(in the rows, 128 means zero)
Each path below is one point turned by a fixed rotation once a step. After each direction that follows a path, write how fast that rotation turns it, in degrees each step (0 if it stays still).
Each turn is a multiple of 5 degrees from 10 to 175, or 0.
Each row of a path follows its step; steps can be skipped.
Path 1:
step 0: [125 118 130 114 120 131 127 128 133 122 131 130 121 131 114 127 121 129
 129 125 125 130 136 132 129 127 134 124 124 122 126 120 126 131 132 138
 137 131 135 132 110 132 128 120 122 116 133 122 127 136 134 137 130 139
 122 118 125 130 127 124 134 132 117 134 136 123 125 127 123 128 124 124
 115 122 121 127 130 116]
step 3: [123 124 126 121 130 125 110 130 126 128 131 126 132 128 127 137 131 133
 130 121 121 131 117 136 118 135 118 127 124 129 128 117 120 133 125 134
 119 129 145 140 136 129 132 122 134 120 125 123 127 124 137 130 136 137
 132 132 118 140 124 123 125 129 134 125 133 126 120 130 122 124 131 122
 122 141 132 134 129 125]
step 6: [118 127 145 134 133 144 121 135 135 125 134 127 124 131 135 130 137 128
 119 127 127 128 119 138 127 118 123 107 123 127 130 126 126 133 127 117
 138 128 131 131 131 129 132 124 126 119 122 126 121 129 130 120 127 131
 128 127 122 129 127 134 121 117 127 139 127 134 126 128 132 131 127 132
 128 130 120 137 125 138]
step 7: [119 130 132 123 139 115 127 120 128 124 141 131 113 134 131 127 127 131
 118 120 122 130 127 118 127 129 128 120 131 131 122 130 132 127 144 140
 119 131 124 127 125 132 127 130 129 128 129 130 126 129 124 133 117 127
 137 117 137 131 116 130 133 127 118 124 125 124 129 130 113 133 121 124
 122 129 133 129 126 121]
step 17: [124 130 140 120 132 127 121 115 129 112 127 123 125 130 144 124 133 118
 125 123 135 120 118 125 128 125 133 124 123 123 132 131 128 112 129 138
 129 126 128 123 131 130 135 142 134 136 125 127 121 124 133 125 134 133
 124 136 129 133 124 127 126 113 127 138 131 137 128 129 125 132 123 127
 126 124 133 130 137 133]
step 19: [125 132 137 129 127 118 126 133 129 123 129 122 129 127 123 128 134 145
 126 120 123 126 126 126 125 138 134 144 127 131 125 126 135 127 132 123
 125 135 128 119 124 130 119 117 126 137 130 124 124 123 127 136 144 119
 126 122 132 120 133 124 127 120 128 135 127 131 114 136 138 132 133 132
 130 137 115 135 125 130]
step 22: [133 131 121 128 122 118 127 139 113 124 128 123 121 129 130 132 123 133
 121 133 137 129 125 131 127 134 132 110 124 131 124 132 136 140 132 134
 121 128 130 135 133 126 124 121 123 136 131 119 132 129 127 127 136 135
 124 111 128 125 131 133 132 130 126 131 127 121 124 116 142 128 121 123
 129 119 116 125 124 134]
step 26: [136 136 128 122 128 126 114 113 127 130 138 123 131 129 120 127 129 131
 124 122 146 124 132 126 121 125 124 131 126 129 124 123 134 122 135 126
 131 126 134 116 136 127 136 114 126 128 135 129 130 127 124 126 140 127
 129 143 129 119 122 126 133 136 128 123 139 133 127 139 133 125 129 119
 123 123 125 132 118 130]
step 29: [124 125 138 123 132 123 118 132 127 119 131 121 131 144 136 124 119 141
 130 128 137 137 136 137 126 125 124 127 130 120 120 133 127 126 134 131
 127 120 122 123 132 120 119 113 127 119 129 125 118 135 119 129 139 134
 125 124 127 123 137 135 126 128 124 128 123 126 127 128 117 128 126 134
 127 121 126 124 128 119]
Directions:
[128 129 128 129 127 130 128 128 131 128 128 129 126 128 128 127 130 126
 128 128 128 131 127 130 132 128 127 131 128 130 127 127 128 129 127 126
 128 128 125 129 128 127 128 127 128 129 129 131 128 127 126 129 130 127
 130 130 130 129 129 127 129 127 128 128 130 127 127 126 132 129 129 127
 130 127 130 130 131 130]	100
[129 132 127 130 130 130 127 130 128 128 128 130 127 131 129 126 126 127
 125 127 129 129 129 127 129 129 128 125 129 129 128 129 128 125 128 130
 130 130 129 128 128 130 130 131 128 128 128 130 128 127 128 127 129 128
 126 127 126 131 128 127 128 129 127 127 129 126 127 128 130 130 126 127
 127 128 127 127 124 128]	70
[128 129 128 126 129 131 127 128 130 126 127 129 131 128 127 125 125 128
 128 131 130 130 128 129 128 128 129 127 127 129 129 130 127 127 127 126
 129 127 127 128 127 126 126 128 128 126 128 130 127 126 131 129 128 126
 130 123 127 127 129 129 128 125 130 130 128 127 129 128 127 127 130 130
 129 129 128 129 128 127]	170
[125 129 131 127 128 127 128 128 127 126 129 127 127 130 131 128 128 130
 126 127 127 126 128 128 128 127 129 130 129 128 130 130 130 128 127 126
 133 128 127 127 126 127 131 125 130 129 125 130 128 127 127 129 128 126
 126 128 130 127 128 128 129 127 127 127 128 128 129 128 125 128 127 125
 128 128 127 127 129 127]	35
Path 2:
step 1: [129 123 119 124 137 131 131 121 142 118 130 121 121 125 139 129 132 132
 119 134 124 140 120 122 125 125 143 128 138 134 129 136 129 127 125 124
 135 128 133 131 134 123 127 119 126 143 134 129 129 134 128 115 137 128
 131 129 126 129 136 137 126 128 124 138 131 115 131 139 132 132 128 129
 117 139 133 126 135 127]
step 6: [119 120 129 126 126 132 129 118 133 138 132 134 119 123 119 130 130 129
 131 125 130 134 128 113 121 122 126 125 134 129 131 129 131 130 134 130
 131 125 129 114 122 139 130 121 135 126 125 132 137 128 128 123 111 136
 125 124 123 139 134 138 134 121 125 132 121 137 122 134 136 116 137 139
 130 128 126 124 142 138]
step 9: [129 126 114 143 133 132 124 135 119 131 132 120 134 126 126 130 121 135
 122 131 115 124 144 121 128 134 117 130 129 122 132 132 130 123 121 129
 147 133 133 124 133 134 132 122 123 129 133 114 117 128 130 124 138 134
 122 125 133 128 131 141 137 121 138 127 125 129 127 133 126 129 122 123
 125 133 132 129 129 133]
step 13: [124 126 135 114 128 130 125 123 138 119 127 125 131 132 132 118 124 126
 123 122 124 121 134 117 133 112 124 129 130 119 127 132 116 116 118 137
 129 128 125 128 133 123 137 133 114 129 122 122 129 143 130 127 140 129
 128 120 132 125 131 127 133 113 126 133 141 132 130 123 129 128 126 128
 132 122 123 120 122 122]
step 15: [118 124 137 129 121 128 129 133 127 131 126 128 134 130 132 134 130 126
 122 121 124 130 124 122 138 128 126 119 120 137 130 123 128 138 134 120
 132 126 127 135 126 133 132 130 132 115 123 117 135 126 117 136 124 131
 125 125 117 123 138 136 132 121 113 124 109 126 121 136 144 120 125 140
 125 133 124 128 131 125]
step 17: [143 129 124 127 135 143 124 114 130 139 125 122 132 128 127 119 127 127
 127 128 134 131 121 121 137 133 127 127 134 136 127 126 121 135 122 125
 116 122 130 127 138 123 117 129 124 126 140 130 126 134 139 122 134 139
 128 116 121 130 125 146 128 121 129 134 128 116 132 124 124 127 122 121
 131 127 132 129 129 130]
step 22: [122 119 128 117 123 136 121 121 128 120 135 120 116 131 131 127 133 136
 130 133 129 126 120 123 122 134 137 126 129 128 126 129 124 116 116 133
 122 127 126 125 122 131 124 140 123 119 128 122 138 133 126 118 131 126
 130 125 131 130 122 135 133 120 128 139 142 146 128 137 128 116 131 131
 123 123 134 128 131 139]
step 26: [140 124 132 118 128 133 133 124 136 141 122 112 130 132 124 123 117 139
 132 130 128 145 129 136 129 137 125 124 127 140 142 116 119 128 121 129
 124 125 123 129 125 119 122 133 125 134 131 123 127 132 127 124 127 129
 129 121 129 129 129 122 123 138 127 133 126 129 139 140 141 131 124 130
 135 131 136 133 131 124]
step 28: [118 125 129 127 132 129 126 129 125 119 139 127 134 121 134 127 134 126
 118 124 136 130 119 132 120 142 140 127 133 136 125 129 130 126 119 130
 138 128 135 115 137 119 132 125 126 129 122 136 127 117 138 138 129 132
 135 130 126 131 121 128 138 144 128 128 129 108 129 127 132 127 125 135
 118 130 125 128 120 130]
Directions:
[130 128 130 127 127 129 127 127 131 125 126 129 128 124 129 129 128 129
 129 128 125 128 128 127 127 124 130 126 127 128 127 128 126 130 128 128
 128 125 130 129 129 125 126 129 127 127 128 129 130 129 125 126 129 127
 129 127 129 128 128 130 127 127 128 128 125 129 128 126 128 126 127 130
 128 128 130 131 129 130]	155
[130 127 130 128 127 129 127 127 129 128 129 130 128 128 129 129 128 130
 128 129 129 130 129 128 131 130 128 130 129 126 128 128 127 129 127 125
 130 129 132 128 130 127 129 129 128 128 129 127 128 131 129 127 130 125
 127 129 127 126 131 128 131 127 127 126 129 127 130 131 129 128 126 129
 126 128 128 129 124 128]	175
[127 130 132 130 127 126 126 128 127 130 128 130 129 129 127 125 130 128
 127 128 129 128 129 128 127 128 127 126 130 129 129 128 127 129 127 129
 129 127 129 130 127 130 127 128 130 129 127 126 127 130 129 127 126 130
 130 128 126 126 129 129 127 126 129 131 125 128 131 128 130 126 129 126
 129 128 129 132 128 129]	40
[128 128 126 128 127 129 131 129 130 126 126 128 131 131 131 130 129 128
 127 130 129 127 128 131 129 128 128 126 127 129 127 124 127 129 126 129
 130 127 127 126 128 128 128 126 129 128 129 125 129 129 130 128 130 129
 130 127 128 129 129 129 127 129 128 126 126 126 126 127 130 126 129 128
 128 128 129 128 126 129]	135
[128 129 127 129 127 127 130 128 129 129 130 128 126 128 128 128 127 125
 130 126 127 126 125 129 129 130 127 126 128 127 131 127 132 129 128 128
 127 127 127 126 126 126 129 127 126 126 127 128 129 130 128 126 127 125
 128 127 130 130 128 127 126 126 128 129 127 129 127 132 129 128 127 129
 128 127 129 131 126 129]	90
[128 131 127 126 131 130 127 128 128 126 129 124 129 127 128 129 128 129
 126 129 130 129 128 126 129 130 127 128 127 129 128 130 128 130 129 128
 126 126 129 128 127 125 130 124 130 128 129 131 128 127 129 128 129 128
 130 130 126 128 130 125 127 129 127 130 126 127 129 128 128 127 131 128
 128 127 128 129 126 127]	160
[128 128 127 127 127 126 131 127 129 126 130 126 131 127 124 128 129 128
 129 129 125 126 128 128 129 127 127 129 130 128 129 129 128 129 126 128
 131 129 127 128 130 128 128 126 131 125 127 127 128 128 127 129 126 127
 128 128 128 127 127 128 131 125 128 125 127 128 128 130 127 128 131 129
 126 129 126 129 131 127]	120
Path 3:
step 4: [126 121 127 127 125 127 123 123 117 128 117 127 117 129 123 125 134 116
 122 117 118 133 126 125 130 131 116 133 116 135 122 135 114 128 132 132
 134 117 122 118 133 126 120 142 116 126 126 130 128 130 128 124 132 138
 134 128 126 128 136 127 134 126 129 122 124 124 127 137 124 118 129 125
 122 133 123 125 128 125]
step 5: [128 132 130 137 120 128 120 125 123 130 126 120 123 130 123 138 124 132
 130 129 117 139 135 139 133 137 129 132 129 139 117 136 112 121 123 124
 138 118 132 133 129 130 120 134 130 136 140 128 123 132 132 129 137 121
 126 127 123 116 119 125 128 129 121 127 133 133 132 124 131 132 123 136
 132 130 122 136 130 122]
step 10: [128 136 125 132 117 125 126 118 128 114 127 132 130 136 113 124 119 132
 135 128 124 129 131 137 145 123 124 134 128 125 121 117 123 139 130 130
 131 120 125 129 129 123 125 129 140 127 130 118 129 131 131 123 137 126
 138 124 119 125 124 114 134 123 131 123 127 135 131 135 129 129 131 130
 126 132 122 137 131 125]
step 11: [116 129 131 136 123 128 136 123 116 116 130 123 115 136 132 125 137 117
 125 128 128 120 125 140 127 128 113 139 137 119 131 134 129 128 131 130
 122 123 132 131 128 127 137 135 136 125 136 125 129 123 133 139 128 129
 132 127 129 116 121 123 121 125 126 130 130 123 128 129 127 134 131 121
 128 125 136 137 128 121]
step 20: [138 131 124 124 126 133 122 118 120 118 121 123 127 126 120 130 129 134
 128 132 120 133 129 130 129 124 130 140 127 123 132 134 127 127 135 120
 131 133 125 115 124 126 133 129 130 133 126 122 118 134 127 128 126 135
 131 132 122 135 121 138 132 130 132 136 138 124 131 131 121 119 142 121
 133 133 115 141 143 127]
step 22: [126 129 139 130 118 142 137 108 115 120 126 128 118 126 126 132 129 121
 129 121 121 132 126 122 127 130 138 129 124 123 123 119 124 126 132 126
 133 119 135 123 135 127 118 133 134 125 130 130 125 129 120 126 127 124
 131 128 125 136 131 128 139 121 115 123 125 130 121 135 121 118 128 123
 125 127 131 127 128 122]
step 26: [135 134 134 128 116 131 131 127 123 122 119 133 128 128 122 130 126 128
 127 126 135 125 130 132 117 117 118 128 135 126 137 123 116 119 132 139
 131 130 143 134 139 123 113 122 127 139 127 132 127 129 140 132 132 134
 129 122 123 126 122 128 126 129 133 125 133 138 127 121 127 125 141 134
 124 132 123 134 127 131]
step 28: [134 148 134 122 127 132 134 117 129 121 123 127 129 137 117 132 128 125
 131 139 119 130 136 131 131 137 127 130 135 127 122 119 119 128 134 127
 120 123 126 127 126 132 140 131 128 136 122 121 133 132 134 132 135 119
 129 120 137 128 118 132 137 121 125 134 125 136 133 118 126 129 129 131
 128 128 121 136 133 130]
step 31: [129 138 136 133 125 125 127 127 120 134 119 119 113 130 122 118 131 123
 124 130 115 122 125 131 136 135 112 136 125 135 126 131 125 132 118 138
 131 122 146 129 132 135 125 128 122 127 129 129 126 138 134 128 131 135
 128 134 121 122 128 131 128 128 127 120 138 129 134 126 129 132 136 136
 123 131 127 135 129 133]
Directions:
[127 127 129 127 127 127 127 128 128 125 129 127 129 129 126 129 128 129
 131 128 128 130 129 127 128 128 127 128 127 130 129 128 130 127 128 129
 125 130 130 129 127 129 127 127 127 126 128 128 127 131 126 127 129 129
 129 130 125 129 127 133 130 129 126 128 128 128 127 131 131 130 128 130
 128 127 129 129 127 126]	170
[126 126 128 128 129 130 129 128 129 131 128 127 128 129 128 125 124 128
 128 126 129 131 129 128 127 128 130 128 129 127 129 125 127 127 130 128
 129 127 128 130 128 129 128 126 129 130 129 131 127 129 125 128 129 129
 129 127 126 129 127 125 127 126 128 127 128 129 127 129 131 129 130 128
 130 127 127 129 129 126]	90
[127 129 131 127 127 129 127 127 129 131 128 130 129 130 128 127 128 130
 129 130 128 129 130 128 130 126 127 129 126 127 128 130 127 129 126 127
 127 129 131 130 127 129 126 130 125 129 129 130 130 128 127 129 124 127
 129 127 130 131 126 130 129 127 128 127 127 129 127 127 127 127 131 126
 127 126 129 128 130 129]	10
[131 127 129 128 128 126 129 129 127 129 130 130 127 127 128 127 129 126
 128 129 127 129 128 126 129 127 129 127 125 130 127 125 128 127 124 130
 131 124 126 129 128 128 127 128 130 129 128 128 129 130 128 127 128 129
 129 127 129 128 126 130 128 127 124 128 127 128 128 127 130 127 129 128
 125 127 127 128 127 129]	80
[128 124 130 128 129 129 130 127 128 129 128 128 127 128 130 131 130 127
 129 127 129 125 130 127 126 127 129 130 125 124 129 127 127 128 129 129
 129 128 127 127 128 129 128 129 127 127 131 127 129 126 126 130 126 128
 128 130 128 128 130 129 129 126 130 128 126 129 131 129 131 128 129 128
 128 131 129 126 128 128]	140
[127 127 129 127 127 129 130 129 129 128 128 130 128 128 126 128 128 127
 130 129 130 126 127 127 127 127 126 130 128 125 128 127 128 127 129 128
 124 126 129 127 127 128 129 124 128 129 128 127 133 126 130 127 129 129
 130 126 130 127 127 127 127 129 128 126 128 128 127 128 127 131 127 129
 128 126 126 128 126 131]	25
